One vector is turned by the same rotation once a tick. Each row is the vector after some number of ticks, and that number follows the row.
The counts run from 0 to 557.
[ 11.5  12.6  -6.3  10.8  -7.0   3.3   8.3   2.5  14.0  -7.9   8.6  -0.9
   1.2  -8.2 -24.7  -6.4   4.8  -9.3  23.9 -18.2 -15.8 -22.4 -10.4  -8.4
  25.5   0.3  23.3 -18.2 -15.9 -20.1  -7.4  -3.1 -15.4  31.9  -8.0  -6.7
 -20.2 -16.5 -14.9   4.6  -0.1  17.0 -23.4  12.3  13.3 -16.2  19.4] => 88
[ -7.6   5.9  14.0   0.7 -13.6  14.6  -8.4  14.6  -2.0 -17.5  14.3   9.7
   6.6  -8.0 -11.3  19.2 -10.9  11.8   6.2  13.3  -8.7 -22.4 -17.6 -18.1
  -0.7  -8.4 -20.9 -16.3 -11.1  17.0   6.7  -4.6  11.6  -6.7 -21.9 -17.8
   4.4  17.5  -7.9  -6.1  17.2 -21.2 -31.4  11.0   0.5 -16.3   6.3] => 131
[ -6.8   4.9 -34.7  -5.8  -7.5 -24.2 -11.6 -12.4   6.1  13.1 -10.1   6.5
  -2.2  27.2 -11.1 -18.4  12.9 -10.3 -29.1  -4.0  -2.7 -17.4 -19.3  29.0
  13.1  -8.2 -18.6   2.1   7.7  10.3   3.2  -8.8   3.2   7.7 -25.6 -10.6
 -22.3  -7.9 -11.6  11.5   1.5   4.4   4.9  14.6  20.3  -9.7  -1.9] => 60
[ -3.8 -10.8   1.5  19.5  14.7  -3.6 -30.5  -4.3  18.7   5.6   3.6   9.7
  -0.2  -1.4  -3.0   0.9 -17.6  -8.8  27.3  -5.0 -11.6  -5.1   5.0  -5.7
   3.9   3.8 -14.1  17.6 -31.6  10.8  30.2   5.3   1.5  20.5   0.3  14.0
 -19.4  23.2  -7.0  14.1 -27.3   2.6 -24.8  14.9  -2.2 -35.6  -3.7] => 162
[-11.8   3.5   4.2  -2.8  -2.9 -31.9   0.5   5.7  23.5  10.0   3.0 -17.0
  27.4  24.3 -11.4  16.7   2.5   0.6   7.3   4.0 -19.0  -1.8  -0.9   2.9
   1.8 -16.3 -20.4  -4.9  -8.5  18.7   0.9   9.8   1.5  14.3 -20.6  -0.5
 -22.7 -16.3  -5.7  16.4 -43.3  29.8   9.5 -10.0   0.5 -20.3   8.6] => 508
[ -9.6  26.6 -16.1  18.1  25.9   4.4   5.3  -3.8   6.3   9.2   8.0 -22.8
 -19.3  14.8 -19.0  -9.6  10.5 -11.7  -5.6 -12.5   5.4  12.8 -28.8  20.9
  34.6  -5.7 -10.6 -16.2   6.9 -12.9 -12.5  -0.5  15.9 -25.0   4.8   9.5
 -17.9  -6.7  10.1   6.7 -14.7  -9.6   1.9   2.2  12.4  -9.9 -10.8] => 494
[-13.8  -3.9  -8.3  16.3  -1.9   3.3  -3.3  -8.7  13.0  12.3  16.1   4.4
 -13.6  18.5 -22.2  -3.4 -17.3  11.8  -7.2  13.6  25.9 -11.6 -19.9  -7.9
  21.3  10.6 -11.7  -1.5  20.5  11.6  -6.2  16.3  10.7  18.7  21.7  -9.9
 -20.2  26.4  13.1  23.2 -39.5  -1.8   3.5 -13.8  -6.7  -5.8   8.2] => 542
[ -6.9  -5.6 -10.1  12.2 -16.1  14.7 -19.0 -17.9   9.2  -1.0 -16.3  -3.0
  -8.3  14.0 -13.1   6.1 -14.6  -2.8 -10.0  12.3  36.6 -13.0 -10.8   8.6
  -5.3  -7.2  -5.6   5.5  12.5 -12.3  12.9 -12.7  36.8  32.4   5.2   8.7
  -0.8  28.5   6.7  15.8 -16.8 -12.5  -3.3 -15.3  -8.0   1.3 -15.9] => 374
[ -2.2  -0.7 -21.3   4.8  -4.7   8.4   0.1  -8.2  15.4 -19.1   9.9   0.0
  23.7   2.7   1.8   3.4  16.3  -1.0  16.7  15.7   9.9  -8.0  -0.6  -4.9
  30.6  -2.2 -21.8  12.6  -5.9   1.1  -1.9  25.7  13.3  -7.2  -2.6   9.5
 -24.6  29.0 -15.2  18.3 -30.8  26.6   7.8  -9.6   7.6 -24.9  14.5] => 184
[-14.8  25.5 -10.4  -6.1   4.2  -6.7 -24.1  -5.4  -3.3  -3.6  -3.3   3.7
   3.4  15.6   2.7  12.4  -4.2   2.5  15.3  -0.4  20.3   8.2  -5.1   2.2
  -1.6  34.8 -22.3 -21.6 -13.3   0.8 -10.0 -20.8  16.0   8.5   3.8   6.6
  -3.8   0.9  25.4   1.9   2.7   0.4 -22.1  -2.3   7.3  20.8 -24.7] => 517
[ -7.8   2.1  -6.4  13.2  21.6  -6.0 -21.2  -1.8   6.4  17.0  -0.7  11.8
  12.6  11.6 -37.1   4.4  -1.5 -10.4  -2.9   1.1 -10.1 -17.3  -8.9  47.7
  35.3  -0.6  -5.9 -27.1 -13.1   3.3  -0.3  -0.7  -9.5 -17.1 -13.9   7.6
 -22.2  12.4   3.4  26.3  -8.7   3.8 -12.1  16.9   8.3 -15.5   1.1] => 228
[-12.6  12.1   3.1   5.9  14.1  10.4 -12.9   0.0  -3.0   8.8   6.3   1.8
 -21.1  -8.6 -14.1  11.0   2.6   0.5   5.3  -3.2  -9.6  -5.9  -4.7  -9.8
  28.6  -0.5 -15.7 -16.7 -15.5   7.8   6.8  -6.3  26.4 -13.8 -14.6  -2.4
   2.2  24.0   4.5  -7.8   7.7 -30.6 -32.0  12.9  -1.4 -17.2 -16.8] => 223
[ -3.2  -6.1 -37.0  22.4  -1.5   2.0  23.6  -1.6  10.8   9.1  12.4  -5.7
 -26.5  11.4  -8.6   1.3  13.3   7.8  -6.7 -17.9   2.8 -15.4  -2.8  -2.8
  53.6   6.9 -21.4  -1.7  -4.3  -5.6 -20.3  -7.1  11.3 -24.2  10.2  -8.2
 -13.6   2.8  -5.0  -4.8  -5.0  12.3 -14.6  19.7  -1.1   6.5   1.8] => 123
[  5.9 -12.4 -39.4   2.9 -36.4  15.8 -13.9 -15.4  12.0 -11.2  10.8  -2.4
  23.9   5.6   4.6 -16.8  -2.2  -0.7  -5.3  -7.1  16.0 -11.9  -0.5 -21.5
   7.5   8.4 -16.2   0.9  -4.2   4.4 -16.8 -21.6   8.4  -1.1 -18.3   6.9
 -14.1  23.6 -25.3 -14.7  -0.4  23.0 -22.8  18.0   8.3   8.5   1.2] => 187
[ 18.1  15.1 -26.7  19.0 -15.2  21.5  25.0   3.4   9.5  -4.4  15.8  -6.6
 -16.0  -0.2   3.3 -13.2  -9.1 -10.5 -14.2 -17.9   7.8 -19.2 -29.7  -7.3
  26.2 -20.2 -21.9  -5.3   4.0  -5.9 -11.4  -5.4 -14.9   7.3  -4.0  -1.3
  -0.2   6.7 -19.0  -7.9   3.7  -8.6 -21.3   8.2   5.0   6.1   2.8] => 31
[-13.9  44.7 -19.9  11.7  17.7   4.4 -15.4   2.7   3.0 -11.1  -7.8 -12.0
  -9.4  -6.4  -7.4  -1.2   5.0  -0.3  10.3  13.7  11.4  11.2 -13.8  -6.2
  26.6   0.6 -23.3 -19.7  19.3  14.9 -20.7 -11.0  22.7   0.1  16.4   2.3
   0.9  36.0  -2.0 -14.6  -4.5  -6.4 -13.9  -5.0  16.8  11.8  -9.9] => 79
[  2.3   1.4  14.1   4.1  -0.4  18.6  14.8   3.2   4.0 -13.7  10.1 -17.9
 -39.5  -5.2 -18.1  10.8  -6.9  -8.5  24.7  -6.9   4.2 -21.4 -35.6 -14.9
   4.1   1.5  -2.2 -14.4  -2.7 -11.6   8.1  21.1   8.4  13.3   1.4  -8.8
  -8.5  -3.5  10.8  19.9  -5.9 -24.9 -29.1   0.1  -4.2 -20.5  -2.9] => 380
[  4.1 -13.1  16.9  -6.4  -7.2  -3.9   7.9  -7.1   1.1   5.4 -11.0 -19.8
 -22.1 -11.4 -12.4  14.3  -4.2 -11.2  22.7 -20.3 -10.4 -30.1  -3.2 -20.7
   3.3  -5.2 -13.8 -11.9   2.1   7.9  12.4 -14.2   3.3  50.5 -18.7  -7.3
   9.2  14.3  -2.0   1.7  -3.0 -20.6 -12.1   4.6  -2.8 -13.9   3.2] => 549
[ 13.7 -17.7  -1.6   4.3 -18.5  12.3 -12.4  -2.3  21.5   1.7  24.6  -1.3
  24.9  -0.9 -33.2   0.6  15.6 -15.7   1.3  16.9   9.4 -17.0 -21.6 -10.0
  -3.2  -1.8 -19.4 -10.9  -3.9   7.0  -7.7  21.2   0.0  -4.1 -19.1  -1.3
 -19.6  23.0  -6.3  19.1   5.2  -6.1 -10.1   0.9   2.8 -35.2  -6.5] => 275
[  3.4   2.4  19.7  13.3   5.3  28.3 -31.4   4.6  10.4  -0.9  15.7 -12.2
  -5.5  -7.4 -12.1   3.0 -16.6 -16.4  21.9  -7.7  -1.3   1.4 -28.5  10.8
  -4.8  -2.3 -10.7 -18.1 -20.5  -9.4  26.1  13.8   7.5 -17.0 -20.9  18.0
 -12.9  19.5   4.7   2.1 -11.8 -22.5 -22.4  -2.0  -6.2 -27.4  -0.4] => 489
[-18.1  12.8 -23.1   7.4 -21.7  -4.4  17.7   5.6  -4.3   5.1  10.6  -6.9
  -6.2  28.0  -1.1   9.0 -12.5 -12.3  -8.8 -26.4  -2.9 -11.5 -22.2  10.1
  11.1 -15.9   5.9 -17.5  13.9   4.8   0.6  -2.1 -11.0  -5.7  -3.1  11.1
 -31.2  -0.9   5.7 -13.6 -13.1  33.0 -14.9  20.5 -11.4   4.5 -15.8] => 233
[ -1.3  -1.1   9.7   1.2 -12.3   3.3 -15.0   7.2   7.2  -5.1  -3.1 -24.1
 -36.1   4.7  12.3 -10.8 -32.1 -10.9  22.6 -12.3  -1.0 -14.8 -11.0  -6.1
 -19.3  -2.3 -15.0  11.2  -8.0   0.1  32.2  -0.4  21.1  16.3 -19.6  -1.3
   2.0   4.7  -5.8  -3.7 -22.5 -38.4 -19.9  16.4   1.1   7.4   5.2] => 52
[ -6.6  13.4 -17.3 -12.5 -19.2  -4.4 -28.2 -11.1   4.3 -13.1   6.9   2.2
  16.4   6.0 -14.6 -12.8   4.7 -14.2   7.9   8.0   9.1 -11.9 -18.2  22.6
 -10.9   9.1  -3.9 -16.2  -1.6  -2.4  -1.9 -16.5 -19.8  13.9 -23.7 -10.9
 -15.6  -7.6  -8.2  21.1  18.6   2.8 -13.1   8.9  23.3  11.0  18.7] => 522
[ 15.7   9.1 -17.8  12.5   5.2  21.0 -16.8 -17.7   1.8   5.7 -21.8  29.4
  -7.6  10.8  -8.4  13.4  -2.8  -5.3 -35.2  -5.9  18.2 -13.1  -5.3   3.0
  21.9   2.7 -17.7   0.1  -8.8 -15.9  13.5 -11.9  18.5  22.4  10.2   4.1
   4.8  23.1 -13.3   8.8  19.7  -3.9 -22.5  -2.8   3.4  -9.4  -7.8] => 205
[ 21.3  -6.7  -2.1  -1.6  -3.6  -7.0  16.6  -9.5  10.7  24.6  -1.8 -18.7
 -29.4  22.0 -12.6  -1.0  13.7 -17.8 -14.2  -8.7  -6.2 -14.4 -18.3  12.4
  10.3  -2.0 -22.0 -16.9  -7.0 -13.6  -4.3 -10.7  -2.6  17.3 -15.7 -15.5
   0.0 -24.4 -15.0  15.6  21.1 -17.1  -3.1  -1.1  28.4 -10.3   4.5] => 383
[  8.1  -4.1   4.0  25.4  11.5   2.4  -9.0  11.1  25.2  -7.4  -9.5 -23.4
  12.6   5.2   8.1  11.8  -9.0  16.9   6.7  10.0   4.3  -0.1 -22.9  -6.2
   2.4  -5.9 -38.0   2.8 -21.2  -6.9  -1.5 -21.1  27.8  -3.0  -6.6 -14.0
   5.2   0.7   3.3  26.9 -18.4 -18.5   1.7 -14.9  15.6 -16.4   3.7] => 305
[-22.4  -2.6  18.4  -7.8   1.3  -6.8  21.1   1.1   4.4   9.2  10.2 -18.5
 -39.7   8.0 -21.7   6.7   4.1   4.4  18.8  -9.5  -3.7 -12.7 -31.6  -4.2
  13.9   5.9   2.4 -10.0  -9.2  -5.0  10.8  12.9  -1.0  16.1   4.7 -13.5
  -7.2 -11.5  14.2  18.1 -10.0  -2.7 -17.4  -8.6  -0.3 -11.9   8.5] => 381
[ -1.9  36.1 -11.8  -1.4 -13.9  -9.5  14.4  -4.7  19.2   1.2   5.6  -7.9
  26.9  25.7 -24.4  -7.7  15.6 -10.2  -5.0  12.1   4.7  -6.8 -10.8 -11.1
   3.0  -5.3  18.9 -35.6  -6.4 -20.8 -11.2  -2.2   2.1  11.9 -10.6   0.9
 -12.0 -30.7   4.5  12.8  -1.4   7.8  -0.8 -18.0  23.2  -8.2  -2.7] => 90
[ -2.0 -24.4  -8.7  -0.8  -7.6 -20.4  -6.6 -14.1  18.8   2.3  -1.7 -18.5
  -0.6   1.2 -15.5  -8.1   9.8  -1.9   8.3   9.4   8.0 -11.7  -8.9  -1.3
  -6.4  19.9 -28.8   8.4   7.7  12.4   0.2 -11.3  12.6  42.7   0.2 -27.6
  -4.9  15.6   3.1  34.1 -18.5 -19.5   9.8  -3.9  14.0 -16.0  10.7] => 104
[  9.4  -7.9   0.3  -5.3  -6.1  -6.2  -6.5 -11.0   4.8   6.5  -7.7 -31.5
 -21.6   9.1  12.6  11.9  -8.5  -8.0  19.5  -3.5   9.9  -3.3   1.6  -1.5
   0.1   3.8 -34.6  -1.2  -5.2   6.6  19.3 -19.1  30.6  31.7   1.8  22.1
   3.9  31.4  -9.3   6.1 -16.0  -6.8  -3.4  -3.0   5.4   6.7  -4.4] => 283
[  5.2 -22.2  -4.8  16.3 -13.7  -0.3  -8.1 -11.2  14.5  25.5 -11.7 -24.1
  -4.9  25.4  -7.5  -0.1 -28.9 -12.2 -14.7 -11.0   1.5   4.2   6.3  -4.9
  -1.0   1.6  -9.4 -11.8  17.7  -3.5  13.0 -21.0  30.6  34.6  -9.1  -9.0
  -2.2  11.2  -0.4  -4.0 -35.1  22.0   7.9   6.0   3.1  -3.7   8.4] => 47
[ -7.8  -8.0  -9.3  23.3  10.2   2.7  -9.8   3.1  16.8 -16.1  14.5 -11.4
   7.7 -10.3 -13.6 -15.2  -0.9  -6.7  37.8   1.0   6.4  -5.1 -10.6  -0.9
  -3.3   1.8  -7.1 -19.3  -0.7  -0.7 -12.1  -1.9   3.8  -5.1  -0.9  -0.3
 -36.2  21.5  18.8   6.4  -4.8 -25.6 -12.6  16.5   7.0 -32.1 -17.4] => 166
[ 17.4  -1.9  17.4  -5.0  13.2   3.6   8.9  -3.6  -2.7  17.9  -2.6  -5.5
 -30.1  -4.8 -27.4  22.8  -6.9 -10.8  10.9 -30.6 -14.5 -22.1  -7.8  -1.3
  29.6   1.4 -20.8 -28.6 -19.4  -5.3  11.9  -8.2 -12.2  32.7  -5.7   7.3
   3.7   2.5  -1.5   6.2  16.3 -14.2 -19.3  12.7   3.5 -16.4   1.6] => 550
[  8.2 -10.0 -23.0  19.4   2.9  -7.1  -9.6   2.8  21.3   4.3  -3.3  11.2
 -17.0   7.6   2.2  -6.9  -0.4  15.7  -6.2  -7.6  -3.4  -9.3 -27.0  13.6
  12.0   3.5 -27.7  15.0 -18.3  -4.1   9.0 -24.2 -14.2  10.8  -5.3 -26.3
  -1.1  -1.1 -15.9  30.8   8.6 -11.4  -8.2  10.0  21.2 -13.8  21.4] => 475
[-15.2  18.7  -9.1  -0.8  -5.1  -2.4 -35.3  -9.1  -1.3   6.1   0.8  23.6
  20.4  22.4  -7.2  12.4  -5.4   3.3 -27.2   7.7  11.3  -3.1   4.2   3.6
   0.5  12.9  -5.7 -21.3  -0.9   5.7   8.7 -11.6  -0.5  18.7 -14.6   8.3
  -1.7  13.4  -6.1   1.0  -3.9  40.4 -19.0  -9.8   7.4   9.4  -5.5] => 251
[  1.5   6.6  -9.3 -11.5 -17.6  -6.8  20.9  -4.7   9.7  19.7  25.8 -33.0
   0.9  15.2  -9.8  -5.0  32.1  -3.6  -7.8 -15.3  20.9  -8.1 -37.4 -17.3
   7.0   9.1 -16.2 -16.7 -14.8   1.5 -21.7  -5.4 -24.6  -8.6  -1.1  15.6
 -28.8 -20.0   5.1  -6.6   1.1  -0.4 -12.2 -10.8  -1.8   2.3 -10.6] => 447
[  8.8 -18.6  -1.6  -4.4 -30.9  -8.7   7.4  -5.5  22.8 -21.7   8.5 -14.1
  10.3  15.4   3.1  -4.6   2.9 -10.1  28.0   9.8  10.4 -26.2 -30.8 -17.4
 -32.5  -0.6 -14.0   9.9 -10.6   6.2  10.0  16.2   8.1  15.1 -12.6   7.9
 -19.8  -4.1  -0.1  23.0 -14.9 -10.8   1.1  -7.1   1.6 -21.6  -4.5] => 444
[ -4.3   4.1 -37.0  10.7   4.3 -11.4  -8.6  -8.6  -1.5  14.3   6.0  15.2
 -36.7  23.5  -4.2 -14.9  -2.9 -16.9 -11.1   1.0 -13.7 -10.8  -2.6  16.4
  29.9   0.1 -10.9  11.9   5.3   4.0  13.0   9.2   3.2   4.1   7.0   1.6
 -13.5  11.6 -23.0  -0.2 -14.0  16.4 -19.8  23.9  13.8   2.2   1.0] => 498
[-10.6  -8.4   0.9  -4.5 -17.9   6.1   0.1 -15.5  -8.4   9.0  12.5  14.0
 -37.4  20.7  -9.5   5.7 -15.2  -4.9  -4.0 -22.6  24.3 -18.5 -18.3   8.6
  -6.0  20.6   6.4  -9.1 -13.1  -4.1  12.9  -9.1 -16.8  14.6  -0.4   1.0
  -7.3   2.6   2.0  -0.6  -7.3   6.9 -32.3   7.0 -19.2  13.1  -8.9] => 377
[ 18.5  12.7 -14.8   5.7  22.5   2.1 -19.0  -8.8   9.8 -10.9 -15.8   5.5
   9.4   7.7 -12.9   8.3   8.7  -7.8  23.5 -10.5   3.3 -10.3  -3.1  13.5
  23.7  18.1 -27.2 -18.4 -25.6 -15.8  -6.1 -14.8   5.9   6.0  -2.8  27.7
  -6.6   4.9   2.6  23.8  16.7  -3.6 -18.2  10.1  20.2  -6.9 -14.5] => 349
[  1.2   9.2   2.1   3.6  -7.8  17.1 -35.5   1.6  14.0 -23.2  -5.0   3.3
  10.0 -10.5  -2.7   7.6 -22.0  -9.7  20.2  17.8  -1.6  -8.7   0.4 -19.5
  -8.6   5.0  -1.9  -9.2   8.5   1.0  22.7   6.5  11.3  21.4 -16.5   2.2
  -1.2  39.5 -17.4  -5.0 -16.7  15.7 -27.8   0.2   1.7 -17.5  -0.9] => 253
